In the rows, zero is written as 128.
One turn moves every row onto another: examples first, then more rows asked:
Q_427: [147  84 147 127 152 140 141 135 116 143 113 133 141 120 129 129  95 141
 141 137 139 134 154 127 113]
Q_895: [138 107 146 127 103  99 124 121 107 122 124 105 139 117 174 120 143 136
 152 110 122 135 101 139 151]
Q_121: [174 106 113 146 127 115 128 122  73 138 133 108 125 120 131 102 106 144
 136 114 103 116 129 139 120]
Q_698: [133 159 125 161 131 110 140 129 130 141 125  93 134 152 132  88 124 135
 149 111 148 144 102 129 142]
Q_397: [151 105 126 145 144 155 148 169 101 133 116 129 102 140 128 124 104 129
 137 137 133 145 127 133 120]
Q_523: [133 118 110 132 140 126 116 144  88 123 139  93 156 107 124 111 124 123
 136 123  86 118 124 141 123]
Q_74: [175 127 123 129 151 125 130 145 119 121 121 135 101 131 148 120 101 123
 123 130 110 101  81 131 139]
Q_844: [138 108 131 145 152 142 136 110 128 115 127 128 169 120 123  97 109 116
  97 139 133 123 125 122 121]
Q_662: [145 105 148 119 154 118 111 143 146 113 128  76 149 126 122 128 124 123
 164 143 124 128 123 147 109]
Q_345: [130 123 131 130 146 118 130  67 130 123 122 124 127  93 132  99 111 136
 147 136 155 113 113 128 128]
Q_877: [149  97 105 112 137 107 135 144  81 127 145 118 139 132 137 114 135 137
 102 120 116 124 131 132 120]
Q_36: [151 137 136 123 145 134 101 148 145 109 134 122 124 104 137  93 133 122
 127 130 133 140 162 126 126]
Q_179: [126 118 110 144 135 133 124 139 155 136 119 108 130 109 141 126 119 164
 151 114 135 159  91 152 147]
Q_908: [134 131 100 134 133 123 136  92 135 124 128 107  97 121 132 109 120 141
 137 131 154 129  71 137 132]
Q_623: [127 101 138 136 152 130 127 123 156 131 115 122 172  90 143 113 126 155
 144 115 148 142 122 138 143]
Q_271: [130 127 109 167 136 139 138 152 118 108 118 133 140 138 125 101 116 118
  94 133 126 131 103 135 138]
Q_50: [159 101 132 125 146 111 133 145 129 107 107 117 113 120 120 103 152 140
 151 122 155  98 138 115 101]
Q_517: [113 140 129 132 131  90 144 136 125 142 121 104 108 156 139 115 117 145
 155 118 151 150 114 123 130]
Q_991: [157 107 147  95 150 129 134 120 124 152 123 114 140 113 153 114 129 116
 149 128 179 121 120 130 141]
Q_700: [155 109 146 146 132  94 105 128 136 100  96 107 123 106 152  93 102 112
 131 111 128 109 120 131 131]
Q_313: [189 118 135 161 137 116 114 106 146 122 133 105 138 134 118  91 116 155
 142 133 137 132 132 148 117]
Q_943: [120 136 129 136 150 127 150 139 135 127 132  80 122 149 135 104 121 128
 152 119 142 166 101 117 120]
Q_632: [146 133 114 103 134 131 131 147 130 156 129 102 119 129 143 125 140 124
 151 127 168 131  88 148 148]
Q_165: [152 138 133 124 110 133 124 105 107 122 156 111 131 114 159  96 158 130
 141 127 129 147 118 131 144]
Q_105: [136 122 143 132 134 115 125 119 103 145 104 128 158 118 117 115 107 113
 144 142 142  81 133 135 134]
Q_768: [163 122 116 126 158 131 137 175 130 124 118 140 126 130 131 130 136 146
 133 127 112  98  91 130 136]
Q_281: [152 145 114 138 155 139 119 149 133 118 131 147 107 113 128 122 111 146
 133 138  92 115 104 133 135]
Q_761: [138 101 131 128 120 126 146 111 108 108 136 103 124 110 144 116 165 157
 166 120 124 140 107 123 118]
Q_467: [121 132 120 151 125 118 132 153  91 129  99 129 113 133 114 123 108 113
 147 144 127  94 110 140 133]
Q_37: [145 116 134 106 135  74 109 117 138 118 133 116 131 151 135 119 126 132
 116 145 151 116 131 145 125]

Q_165 moves to Q_523
Q_50 moves to Q_37
Q_991 moves to Q_105
Where do these go?
Q_768 moves to Q_517
Q_179 moves to Q_397

